In the data rows, the value 128 means zero.
Each row of this table is followed by its label. One hidden rule gives the labels. It looks at one to three of the table's principal directions, none of them among the few with the most spread.
array([110., 161., 108.,  88., 161., 155., 145., 110.,  97., 165.,  72., 115., 137.,  73., 127.,
       175., 181.,  98., 123., 144., 161., 133., 185., 138., 101., 188., 135., 141.,  96., 142.,
       131., 195., 185., 125., 101., 123.,  97., 137., 175., 100., 122., 140., 149.,  85.,  63.,
       157., 141.]) 0
array([128., 122., 147., 128., 118., 125., 124., 109., 121., 132.,  87., 154., 144., 104., 133.,
       121., 151., 135., 128., 135., 140., 142., 148., 146., 133., 175., 104., 128.,  87., 124.,
       147., 162., 168., 136., 139.,  99., 131., 127., 160., 103.,  93., 102., 130., 105., 102.,
       143., 117.]) 2
array([113., 157., 117., 163., 127., 123., 118.,  66., 102., 115.,  66., 190., 170., 115., 112.,
       100., 121., 108., 108., 114., 138., 132., 161., 145., 171., 160.,  80., 168., 129., 101.,
       178., 163., 124., 132., 167., 116., 195., 115., 211., 125., 110.,  92., 153., 171., 102.,
       124., 128.]) 2
array([128., 113., 192., 165., 116., 123., 111.,  64., 113., 134.,  90., 215., 133.,  66.,  92.,
       117., 129., 100., 124., 148.,  56., 138.,  88., 159., 132., 102.,  89.,  80., 188.,  72.,
       169., 113., 108., 152., 141., 157., 222., 130., 104., 120., 135.,  45., 188., 177., 208.,
       177., 125.]) 0
array([107., 158., 148., 133., 115., 139., 123.,  83.,  95., 120.,  76., 188., 148.,  92., 117.,
       135., 135., 101.,  88., 116., 107., 131., 156., 138., 132., 142.,  73., 127., 156.,  93.,
       163., 144., 135., 156., 159., 141., 212., 113., 170., 121., 103., 102., 182., 179., 141.,
       141., 119.]) 1
array([141., 135., 106., 128., 148., 118., 130., 168., 117., 141., 168., 105., 123., 165., 132.,
       138., 108., 127., 135., 120., 131., 133., 124., 110., 113., 108., 147., 130., 129., 148.,
        95., 105., 117., 116., 126., 138., 123., 120., 106., 139., 153., 169., 117., 111., 136.,
       102., 142.]) 2
array([118.,  77., 116., 128., 143., 164., 179.,  62.,  49., 168.,   0., 131., 125.,  77., 153.,
       220., 176.,  48.,  84., 132., 133., 126., 155., 181.,  62.,  61.,  56.,  38., 196.,  52.,
       162., 169., 174., 160.,  86., 170., 165., 137., 152., 172.,  76.,  95., 177., 127., 167.,
       243., 143.]) 2
array([143., 104., 135.,  93., 136., 129., 111., 176., 132., 118., 140., 110.,  83., 168., 153.,
       144., 112., 157., 121.,  75., 139., 136., 140., 116., 140., 103., 142., 107., 115., 138.,
       128., 106., 179., 147., 116., 127., 145., 116., 112., 144., 121., 155., 101., 131., 133.,
       120., 107.]) 0
array([131., 159.,  74., 144., 135.,  93., 114., 175., 146., 104., 154., 102., 145., 172., 143.,
       100., 103., 109., 141., 145., 139., 120., 187.,  83., 141., 158., 170., 151., 137., 135.,
       101., 113.,  91.,  78., 167., 127., 113., 129., 116., 131., 133., 207., 117., 136.,  98.,
        61., 129.]) 1
array([130., 114.,  98., 127., 165., 108., 128., 169., 150., 118.,  86.,  91., 122., 165., 148.,
       116., 180., 121., 154., 113., 115., 145., 227., 107., 119., 224., 208., 153.,  65., 160.,
        99., 148., 165.,  47., 162.,  57., 127., 174., 183.,  95., 111., 185.,  97.,  49.,  52.,
        85.,  87.]) 2
array([ 94., 106., 137.,  50., 161., 194., 123., 125.,  92., 138., 132.,  58.,  68., 158., 147.,
       202., 138., 148.,  85.,  45., 208., 133., 130., 116., 143.,  58., 148., 137.,  83., 173.,
       118., 141., 207., 195.,  56., 140., 119., 119., 144., 141., 139., 128., 103.,  98., 113.,
       144., 121.]) 0
array([128., 155., 112., 224.,  67.,  89., 150.,  69., 172.,  86., 122., 171., 206., 106., 110.,
        57., 130., 104., 140., 206.,  71.,  94., 110., 136., 131., 170.,  80., 153., 183.,  65.,
       131., 123.,  18.,  75., 183., 132., 109., 164., 120., 133.,  98.,  97., 141., 174., 129.,
       127., 139.]) 0
array([113., 165., 100., 123., 101., 136., 149.,  85.,  99., 121., 110., 143., 145., 103., 130.,
       144., 122.,  99.,  81., 143., 148., 100., 130., 149., 111., 108.,  35., 131., 197.,  62.,
       157., 154., 119., 163., 129., 168., 129.,  97., 152., 172.,  76., 125., 156., 197., 129.,
       165., 145.]) 0
array([143., 127., 114.,  84., 159., 130., 130., 148., 143., 145., 223.,  64.,  81., 148., 110.,
       149., 119., 171., 154., 122., 154., 120.,  71., 129., 107.,  97., 154., 161., 119., 156.,
       104., 132., 147., 143.,  74., 136.,  47., 115.,  95., 149., 166., 130.,  82.,  98., 117.,
       126., 150.]) 1
array([109., 131., 130., 179., 129., 127., 142.,  58.,  98., 132.,  65., 176., 150., 114., 101.,
       133., 127.,  93., 111., 125.,  99., 110., 131., 157., 124., 104.,  72., 126., 191.,  59.,
       164., 130., 106., 147., 147., 155., 189., 126., 165., 152., 105.,  68., 158., 166., 149.,
       157., 135.]) 0
array([ 98., 121., 180.,  68., 143., 176., 110., 134.,  99., 153.,  96., 135.,  68., 128., 129.,
       160., 146., 145.,  86.,  59., 154., 131., 128., 147., 157., 110., 117., 111., 100., 129.,
       137., 122., 215., 190.,  89., 126., 169., 110., 157., 126.,  99., 106., 121., 112., 121.,
       163.,  91.]) 0
array([208.,  75.,  76., 123., 178.,  56., 127., 233., 166., 159., 248.,  64.,  84., 161., 120.,
       147.,  82., 181., 255., 165., 113., 147.,  92., 101.,  30.,  91., 239., 112., 126., 194.,
       114.,  93., 128.,  90.,  95., 136.,  26., 121.,  38., 140., 218., 173.,  65.,  73., 140.,
        84., 183.]) 1
array([149., 111., 131., 126., 129., 119., 126., 144., 134., 120., 116., 133., 168., 118., 149.,
       127., 140., 139., 160., 134., 142., 160., 167., 131., 103., 180., 154., 154.,  42., 185.,
       139., 150., 153., 115., 142.,  78., 112., 146., 169.,  88., 136., 131., 111.,  86.,  82.,
       105., 128.]) 2
array([128., 165., 171.,  89., 123., 146.,  70., 120., 130.,  96., 103., 191., 138.,  94., 130.,
        95., 120., 137., 100.,  92., 137., 166., 161., 120., 218., 186., 135., 148.,  70., 162.,
       164., 155., 165., 141., 159.,  97., 219., 112., 166.,  77., 146., 124., 167., 173., 119.,
       102.,  94.]) 1
array([156., 109.,  90., 192., 124.,  98., 162., 137., 150., 130., 186.,  95., 154., 175., 125.,
       109., 125., 148., 172., 152., 111., 117.,  78., 122.,  89., 114., 142., 157., 121., 152.,
        87., 103.,  72.,  75., 118., 121.,  59., 165., 102., 143., 154., 133.,  73.,  84., 120.,
       116., 164.]) 0
array([129., 103., 175.,  74., 108., 140., 106., 156., 162., 110., 177.,  99.,  83., 129., 140.,
       136., 126., 179., 130., 115., 136., 130., 106., 119., 128., 117., 149., 113., 100., 149.,
       121., 116., 169., 167., 107., 122.,  96., 117.,  80., 113., 118., 122., 106., 121., 143.,
       125., 102.]) 1
array([136., 122., 142., 104., 151., 161., 150., 115.,  96., 172., 133., 102., 123.,  95., 122.,
       192., 160., 116., 133., 144., 129., 135., 103., 148.,  66., 102., 137., 108., 119., 148.,
        99., 140., 161., 146.,  76., 153., 101., 139., 100., 113., 149., 111., 136.,  71., 145.,
       169., 155.]) 0
array([115., 158., 124., 111., 119., 149., 157., 113., 108., 144., 139., 112., 178., 103., 144.,
       132., 177., 131., 118., 154., 169., 142., 141., 138.,  90., 204., 103., 191.,  38., 193.,
       108., 189., 147., 118., 120.,  77.,  60., 136., 191.,  83., 116., 145., 116.,  74.,  61.,
       137., 144.]) 2
array([109., 146.,  84.,  92., 152., 156., 146., 162., 130., 142., 114.,  55., 106., 159., 152.,
       148., 157., 110., 109., 119., 173., 105., 171., 118., 138., 147., 165., 139., 116., 138.,
        83., 141., 149.,  98., 101., 121.,  68., 140., 142., 138., 109., 195., 100.,  82.,  74.,
       125., 116.]) 1
array([126., 123.,  91., 128., 155., 130., 156.,  86., 109., 143., 117.,  89., 140., 107., 113.,
       185., 146., 102., 143., 151., 144., 118., 137., 140.,  73., 105., 124., 137., 148., 101.,
       124., 158., 135., 138.,  98., 159.,  86., 149., 126., 152., 132., 102., 131.,  95., 104.,
       148., 162.]) 2
array([103., 169.,  92., 157.,  98., 136., 183., 148., 153., 140., 178.,  84., 156., 130., 130.,
       102., 157., 101., 119., 192., 109.,  89.,  90., 106.,  99., 146., 130., 146., 159., 144.,
        61., 107.,  22.,  62., 118., 133.,  33., 163., 101., 134., 138., 192., 124., 119., 117.,
       133., 149.]) 0
array([108., 102., 120.,  93., 151., 173., 129., 114.,  92., 126.,  83.,  89.,  94., 154., 157.,
       186., 136., 106.,  81.,  64., 174., 127., 153., 127., 151.,  63., 126., 106., 129., 120.,
       127., 131., 177., 162.,  84., 150., 158., 138., 140., 161., 118., 134., 122., 126., 129.,
       159., 117.]) 0
array([109., 124.,  76.,  64., 135., 171., 158., 187., 121., 134., 161.,  19.,  78., 182., 179.,
       183., 117., 118.,  81.,  93., 207.,  93., 123., 103., 136.,  44., 134., 106., 149., 135.,
        82., 108., 133., 148.,  55., 168.,  40., 123.,  89., 196., 122., 216.,  91., 130., 114.,
       147., 135.]) 2
array([135., 114., 142., 121., 118., 135., 119., 116., 129.,  93., 110., 129., 142., 130., 148.,
       141., 129., 122., 108., 109., 120., 146., 153., 118., 142., 125., 122., 116., 114., 125.,
       127., 134., 136., 134., 148., 124., 172., 141., 120., 124., 125., 125., 148., 140., 145.,
       117., 112.]) 2
array([125., 141., 129.,  57., 102., 182., 146., 102.,  77., 129.,  72., 129., 141.,  49., 174.,
       206., 145.,  83.,  61., 138., 172., 139., 151., 140., 105.,  95.,  58.,  67., 149., 114.,
       158., 183., 173., 187.,  92., 173., 139., 105., 118., 138., 105., 147., 199., 183., 155.,
       198., 146.]) 2
array([104., 199.,  99., 184., 101., 101., 111., 123., 165.,  71.,  92., 177., 196., 126., 121.,
        47., 127.,  86., 117., 154.,  86., 123., 207.,  79., 196., 229., 153., 173., 138., 122.,
       125., 124.,  36.,  44., 226., 102., 191., 159., 168.,  92., 131., 178., 174., 184.,  92.,
        50., 102.]) 1
array([130., 147., 141., 122., 143., 120., 104.,  91., 118., 144., 113., 173., 123.,  78.,  97.,
       116., 135., 125., 142., 147., 124., 138., 125., 150., 138., 159., 122., 139., 135., 117.,
       167., 162., 155., 136., 126., 128., 151., 111., 150., 107., 135.,  90., 149., 143., 123.,
       148., 136.]) 2
array([144., 125., 111., 149., 132.,  89., 115., 151., 165.,  81., 142., 110., 143., 183., 147.,
        86., 122., 137., 140., 119., 110., 134., 178., 101., 159., 185., 149., 159., 104., 124.,
       107., 132., 113.,  76., 187.,  84., 135., 141., 131., 125., 119., 167., 107., 125., 104.,
        70.,  98.]) 1
array([132., 127.,  96., 122., 131., 118., 127., 117., 100., 112.,  87., 136., 114., 154., 150.,
       136., 107., 111.,  88.,  95., 150., 119., 163., 141., 149., 105.,  64., 113., 178.,  65.,
       163., 148., 155., 147., 145., 141., 171.,  91., 158., 181.,  79., 144., 136., 186., 134.,
       144., 119.]) 1
array([134., 104., 110., 150., 148., 117., 141.,  92.,  84., 153.,  77., 144., 127., 111., 117.,
       162., 128.,  94., 133., 144., 117., 130., 141., 153.,  77.,  91., 103.,  91., 187.,  84.,
       159., 146., 140., 142., 134., 153., 165., 106., 141., 148., 112., 100., 158., 135., 167.,
       158., 147.]) 0
array([120., 153., 101.,  97., 139., 118., 104., 173., 135., 115., 145., 104.,  97., 181., 136.,
       123., 100., 156., 121.,  89., 169., 114., 178., 105., 150., 144., 146., 158., 120., 129.,
       130., 122., 168., 144., 145., 124., 123.,  91., 151., 138.,  98., 173.,  97., 136.,  85.,
        76., 109.]) 1
array([160., 105., 100., 177., 105.,  81., 138., 138., 157., 103., 149., 135., 142., 148., 131.,
        98., 103., 128., 154., 156.,  89., 119., 107., 127., 111., 109., 115., 109., 178.,  90.,
       132., 100.,  73.,  94., 155., 136., 122., 139.,  95., 163., 121., 133., 118., 156., 155.,
       119., 136.]) 2
array([116., 152.,  86., 187., 118., 107., 164., 128., 170., 112., 153.,  81., 181., 154., 133.,
        86., 165., 105., 148., 186., 107., 105., 144.,  97., 121., 196., 161., 177., 112., 142.,
        58., 130.,  42.,  31., 153., 100.,  45., 192., 116., 111., 135., 175., 104.,  80.,  79.,
        96., 135.]) 2
array([ 99., 119., 188.,  86., 119., 170., 104., 171., 149., 120., 115., 135.,  87., 140., 142.,
       108., 136., 143.,  93.,  69., 123., 136., 121., 117., 202., 129., 164., 108.,  84., 162.,
       114.,  85., 140., 139., 118.,  98., 172., 141., 135., 109., 135., 141., 126., 128., 133.,
       123.,  69.]) 2
array([134., 116.,  99.,  93., 129., 126., 101., 128.,  93.,  84.,  88., 125., 123., 166., 174.,
       153., 107., 134.,  89.,  61., 190., 153., 211., 114., 145., 121.,  99., 138.,  99., 129.,
       172., 165., 205., 165., 155., 113., 193.,  94., 189., 146.,  82., 156., 125., 164., 102.,
       102., 109.]) 0
array([155., 141.,  83., 210., 121.,  78., 143.,  86., 105., 115., 111., 178., 194., 125., 121.,
       118.,  97.,  87., 144., 164.,  97., 125., 140., 134.,  98., 117.,  71., 135., 188.,  76.,
       156., 131.,  72., 106., 167., 162., 162., 131., 131., 158., 131., 115., 150., 180., 143.,
       129., 174.]) 0
array([ 53., 166., 169.,  84., 118., 199., 117., 134., 122., 124., 114., 113.,  90., 167., 142.,
       108., 142., 129.,  40.,  57., 168., 100., 132., 117., 225., 127., 118., 155., 107., 143.,
       101., 109., 137., 157., 113., 113., 152., 114., 171., 122., 100., 156., 120., 149., 112.,
       131.,  73.]) 2
array([ 81., 181., 131., 173.,  70., 129., 142., 125., 201.,  82., 143., 136., 152., 159., 115.,
        24., 163., 151., 107., 135.,  89.,  82., 128., 109., 183., 228., 131., 208., 116., 132.,
        97., 106.,  47.,  57., 182.,  68., 102., 166., 185., 102.,  83., 150.,  97., 144.,  69.,
        88.,  78.]) 1
array([146., 114., 139., 174., 121.,  92., 131., 126., 134., 136., 197., 138., 137., 157., 105.,
       105.,  99., 164., 163., 143., 106., 127.,  67., 129., 100., 105., 112., 146., 134., 134.,
       119., 102.,  95., 134., 137., 131., 105., 114.,  96., 132., 146.,  97., 101., 118., 158.,
       112., 153.]) 2
array([158., 137.,  96., 156., 110., 102., 151., 110., 128., 131., 148., 143., 160.,  91., 118.,
       146., 100., 111., 156., 187., 110., 109., 100., 145.,  66.,  90.,  90., 113., 200.,  87.,
       154., 125.,  88., 138., 119., 184.,  91., 119.,  87., 160., 135., 112., 143., 174., 153.,
       152., 181.]) 1
array([134., 124., 105., 133., 160., 120., 171., 131., 130., 177., 143.,  90., 114., 108., 104.,
       150., 168., 113., 163., 178.,  96., 111., 104., 149.,  55., 140., 146., 123., 161., 117.,
        98., 140., 113.,  91., 101., 131.,  57., 144., 112., 136., 141., 131., 122.,  74., 124.,
       159., 151.]) 2
array([ 99., 187., 125., 150., 100., 136., 127., 172., 172.,  92., 130., 123., 170., 164., 147.,
        53., 162., 114., 102., 134., 100., 123., 183.,  78., 185., 241., 179., 176.,  73., 179.,
        57., 108.,  65.,  33., 194.,  66., 138., 173., 157.,  69., 120., 216., 128., 106.,  79.,
        56.,  79.]) 0
array([151., 137., 153., 137., 113., 120.,  97., 149., 143., 115., 168., 163., 144., 125., 125.,
        88.,  99., 142., 138., 132., 111., 154.,  93., 112., 168., 130., 152., 125., 103., 171.,
       122., 103.,  96., 113., 145., 120., 164., 125.,  96.,  99., 176., 134., 141., 146., 163.,
        98., 130.]) 1
array([133., 121., 130.,  73., 146., 146., 105., 187., 122., 120., 149.,  97., 107., 163., 155.,
       152., 101., 150., 121.,  77., 172., 152., 157., 103., 145., 111., 170., 131.,  72., 185.,
       119., 116., 168., 155., 123., 114., 140., 107., 132., 120., 151., 171., 115., 115., 118.,
        83., 114.]) 2
array([133.,  98., 129.,  82., 165., 148., 120., 185., 122., 160., 136.,  85.,  84., 133., 146.,
       170., 135., 136., 145., 101., 162., 151., 127., 104., 136.,  99., 199.,  91.,  76., 186.,
       103., 113., 171., 127.,  67., 132.,  99., 151.,  91., 121., 176., 160., 108.,  69., 114.,
       135., 133.]) 0
array([132., 144., 141., 153., 106.,  98., 124., 169., 191., 109., 201., 113., 138., 158., 125.,
        70., 131., 165., 166., 158.,  96., 111., 117., 104., 127., 190., 167., 173.,  96., 159.,
        87.,  97.,  89.,  81., 149.,  96.,  61., 152.,  97.,  97., 133., 155.,  80., 104.,  97.,
        85., 116.]) 1
array([131., 130.,  86.,  94., 120., 135., 123., 165., 141., 101., 176.,  72., 106., 192., 156.,
       140.,  88., 170., 118.,  78., 205., 108., 131., 114., 146.,  86., 128., 169., 104., 146.,
       129., 114., 155., 162.,  97., 136.,  71., 111., 140., 172., 111., 161.,  61., 140.,  77.,
       101., 133.]) 1
array([116.,  92., 179.,  71., 131., 167., 140., 175., 110., 155., 134.,  85.,  80., 130., 168.,
       181., 146., 119.,  95., 117., 127., 131., 119., 123., 103.,  82., 131.,  51., 129., 138.,
        87., 105., 164., 164.,  89., 144., 112., 118.,  59., 127., 121., 163., 140., 104., 185.,
       168., 107.]) 0
array([ 94., 130., 186.,  98., 142., 172., 144., 110.,  94., 180.,  49., 152., 121.,  62., 129.,
       157., 211., 101., 104., 135., 110., 143., 156., 153., 107., 193., 123., 100.,  83., 144.,
       120., 166., 189., 130., 108.,  98., 143., 147., 166.,  70., 105., 113., 163.,  70., 112.,
       191., 104.]) 0
Here are more rows. What is the label of each one?
array([ 99., 150., 174., 112., 151., 147., 108.,  90., 100., 146.,  61., 183., 128.,  87., 107.,
       130., 156., 111., 108., 106., 120., 141., 169., 153., 156., 182., 111., 141., 103., 114.,
       159., 160., 179., 153., 143., 108., 195., 118., 192.,  93., 112.,  87., 162., 126., 106.,
       146., 101.]) -> 2
array([131., 121., 137., 119., 171., 148., 131.,  87.,  85., 182.,  80., 150., 114.,  77.,  88.,
       169., 156., 114., 145., 134., 121., 144., 117., 166.,  91., 121., 141., 113., 133., 128.,
       150., 159., 174., 144., 101., 137., 161., 121., 160., 107., 146.,  71., 156.,  86., 141.,
       165., 146.]) -> 0
array([119., 143., 119., 111., 107., 133., 150., 125., 156., 129., 159.,  94., 139., 125., 126.,
       112., 134., 156., 132., 157., 165.,  99., 104., 151., 121., 156., 101., 169., 109., 121.,
       121., 150., 121., 142., 117., 108.,  26., 114., 146., 137.,  92., 119.,  93., 110.,  82.,
       131., 130.]) -> 2
array([115., 139., 125., 168.,  79., 121., 125.,  88., 145.,  83.,  82., 176., 155., 117., 122.,
        90., 119., 113., 104., 133., 100., 108., 141., 135., 152., 132.,  88., 127., 179.,  72.,
       165., 116.,  86., 125., 174., 134., 183., 134., 158., 141.,  80., 101., 152., 196., 139.,
       125., 108.]) -> 1
array([100., 117., 152., 106., 127., 167., 142., 123., 124., 146., 103., 116.,  90., 128., 124.,
       149., 144., 131.,  95.,  95., 133., 108.,  98., 143., 151.,  91., 112., 101., 143., 104.,
       120., 110., 142., 157.,  91., 142., 128., 135., 127., 151., 111., 107., 126., 120., 137.,
       167., 109.]) -> 2
array([148.,  98., 144., 102., 139., 140., 118., 123., 116., 116., 128., 124., 108., 131., 141.,
       162., 113., 137., 116.,  89., 130., 148., 115., 129., 140.,  78., 119., 100., 128., 126.,
       139., 129., 159., 160., 111., 143., 166., 123., 102., 146., 149., 111., 139., 145., 165.,
       141., 127.]) -> 1
array([162.,  82., 152.,  87., 157., 130., 108., 184., 108., 144., 155., 122.,  79., 142., 150.,
       172.,  98., 141., 138.,  84., 123., 162., 111., 117., 116.,  58., 156.,  69., 122., 160.,
       132.,  96., 173., 159.,  95., 148., 167., 112.,  73., 141., 178., 147., 129., 132., 184.,
       137., 132.]) -> 2
array([171.,  90., 142., 103., 170., 104., 107., 142., 135., 170., 182., 118.,  75., 120.,  93.,
       143., 108., 187., 198., 134., 134., 143.,  70., 157.,  94., 103., 164., 122., 117., 145.,
       151., 137., 189., 157.,  86., 131.,  84.,  93.,  94., 126., 164.,  77.,  91.,  86., 144.,
       139., 153.]) -> 1
array([131., 129., 127., 179., 113., 114., 135.,  91., 110., 136., 104., 169., 169., 104., 109.,
       135., 108., 108., 143., 161., 113., 122., 121., 140.,  98., 103., 101., 115., 164.,  98.,
       151., 118.,  98., 146., 142., 164., 145., 124., 119., 128., 125.,  84., 151., 144., 153.,
       134., 159.]) -> 1
array([ 94., 147., 192., 152.,  87., 159., 104.,  67., 140.,  99., 107., 189., 148.,  97., 103.,
       107., 106., 125.,  97., 117., 104., 109.,  97., 135., 187.,  95., 101., 130., 157.,  98.,
       157.,  96.,  91., 179., 137., 164., 190., 131., 116., 114., 130.,  53., 162., 196., 169.,
       137., 114.]) -> 1
array([115., 110., 182.,  61., 157., 163.,  97., 128., 103., 141., 105., 123.,  90., 121., 145.,
       157., 146., 146., 100.,  72., 171., 162., 144., 130., 180., 138., 132., 116.,  52., 158.,
       132., 160., 221., 175., 100., 104., 157., 115., 137., 102., 133., 113., 132.,  96., 119.,
       146.,  99.]) -> 1
array([113., 130., 166., 162.,  97., 142., 122.,  45.,  99., 113.,  29., 209., 182.,  54., 125.,
       118., 168.,  81., 100., 153.,  94., 153., 163., 148., 131., 169.,  90., 107., 128., 107.,
       169., 167., 127., 125., 169., 116., 225., 147., 174.,  80., 100.,  74., 200., 154., 153.,
       161., 115.]) -> 0
array([151., 139.,  76., 143., 141.,  80., 121., 164., 143., 122., 173., 118., 134., 149., 114.,
       114.,  93., 138., 175., 149., 127., 129., 144., 107.,  95., 135., 163., 154., 143., 140.,
       135., 116., 103., 104., 152., 130., 107., 115., 128., 139., 149., 159., 111., 134., 108.,
        74., 151.]) -> 1
array([138., 136.,  67., 154., 123.,  97., 131., 163., 170., 109., 164.,  98., 115., 190., 121.,
        86., 104., 160., 159., 122., 139.,  95., 131., 117., 131., 135., 163., 175., 144., 127.,
       125., 102., 103.,  88., 138., 116.,  78., 129., 152., 157., 112., 159.,  63., 129.,  80.,
        84., 128.]) -> 1
array([141., 148., 151., 175.,  89., 114., 116., 116., 172.,  84., 172., 149., 194., 121., 127.,
        88., 118., 132., 144., 159.,  95., 137., 105.,  99., 162., 156., 142., 153.,  90., 151.,
        93., 101.,  58.,  96., 153., 128., 123., 181.,  72.,  95., 166., 116., 132., 129., 129.,
        90., 136.]) -> 0
array([ 83., 161., 148., 118., 119., 137., 110., 130., 165.,  99., 146., 119., 131., 142., 113.,
        99., 119., 140., 117., 115., 135., 108., 150., 101., 183., 160., 152., 175., 108., 131.,
       117., 111.,  99., 140., 152., 117., 119., 133., 138., 114., 129., 127., 126., 141.,  91.,
        77.,  97.]) -> 2
array([114., 123., 191.,  58., 132., 179., 101., 126.,  93., 131., 126., 137.,  87., 118., 140.,
       182., 108., 149.,  79.,  63., 152., 144., 119., 126., 153.,  70., 104.,  96., 119., 142.,
       147., 127., 196., 222., 102., 158., 189.,  81., 106., 121., 139., 107., 160., 164., 182.,
       145., 115.]) -> 0
array([111., 149., 132., 151., 131., 132., 141.,  74., 109., 151.,  72., 163., 144.,  62., 103.,
       138., 161.,  77., 121., 176.,  91., 118., 136., 142., 113., 146., 107.,  99., 185.,  79.,
       140., 152., 110., 114., 129., 158., 150., 142., 121., 118., 123., 100., 184., 142., 146.,
       174., 141.]) -> 0
array([101., 176.,  61., 173., 114., 108., 134., 142., 169.,  74.,  88., 115., 156., 190., 142.,
        62., 134., 101., 104., 117., 119.,  92., 214.,  92., 191., 203., 147., 181., 150.,  98.,
       109., 122.,  67.,  42., 200.,  97., 142., 157., 188., 141.,  86., 202., 114., 159.,  61.,
        64.,  90.]) -> 0
array([154., 158., 100., 145.,  67.,  96., 110., 184., 173.,  42., 208., 118., 158., 205., 164.,
        81.,  68., 159., 107., 111., 114., 121., 146.,  70., 147., 129., 119., 156., 140., 138.,
        99.,  79.,  68., 106., 201., 128., 152., 115.,  91., 143., 113., 205., 114., 198., 146.,
        34., 112.]) -> 1
array([101., 143., 136., 185.,  89., 125., 142.,  83., 165., 124., 157., 138., 124., 129.,  84.,
        93., 106., 137., 131., 162.,  98.,  64.,  48., 140., 145.,  76., 100., 133., 221.,  60.,
       127.,  78.,  46., 141., 114., 183.,  88., 134.,  80., 162., 114.,  70., 115., 172., 160.,
       149., 141.]) -> 1
array([125., 149., 173., 145.,  87., 112.,  82., 123., 166.,  74., 121., 195., 167., 134., 126.,
        53., 110., 165., 127., 107., 122., 143., 157., 128., 197., 205., 121., 181.,  59., 141.,
       158., 121., 131., 135., 193.,  73., 181., 127., 181.,  84.,  97.,  98., 117., 152.,  89.,
        72.,  83.]) -> 2
array([113., 123., 124.,  86., 164., 145., 117., 160., 121., 135.,  93., 102.,  99., 153., 149.,
       141., 142., 123., 115.,  84., 163., 136., 184., 125., 161., 152., 160., 135.,  84., 146.,
       125., 140., 181., 127., 120.,  98., 134., 128., 170., 126., 119., 163., 110., 100.,  82.,
       119.,  97.]) -> 2
array([158., 128.,  62., 136., 184.,  95., 134., 125.,  70., 165.,  78., 140., 126., 126., 122.,
       162., 119.,  90., 143., 134., 138., 147., 177., 143.,  89., 126., 113., 106., 171.,  95.,
       159., 172., 166., 112., 143., 142., 168.,  92., 163., 155., 127., 148., 154., 126., 130.,
       135., 159.]) -> 1
array([120., 141., 169., 104., 114., 115.,  77., 108., 151.,  94., 127., 176., 119., 107., 103.,
        95., 120., 174., 136., 104., 130., 143., 152., 132., 162., 184., 129., 168.,  88., 129.,
       179., 146., 176., 166., 166.,  96., 176., 105., 175.,  93., 102.,  78., 130., 150.,  97.,
        92.,  92.]) -> 1
array([161.,  93., 136., 156., 116., 110., 149.,  94., 125., 137., 119., 153., 163.,  67., 122.,
       151., 133., 108., 161., 181.,  96., 145.,  87., 151.,  79., 102., 102.,  85., 146., 107.,
       146., 137., 102., 129., 112., 151., 115., 156.,  84., 136., 152.,  78., 156., 126., 163.,
       173., 165.]) -> 2
array([119., 112., 176., 105., 120., 154., 119.,  98., 109., 120., 107., 139., 127.,  97., 137.,
       166., 131., 118., 101., 118., 120., 143., 129., 127., 129.,  99., 106.,  90., 131., 118.,
       136., 137., 150., 176., 125., 150., 171., 122.,  95., 115., 132.,  97., 172., 146., 177.,
       149., 121.]) -> 0
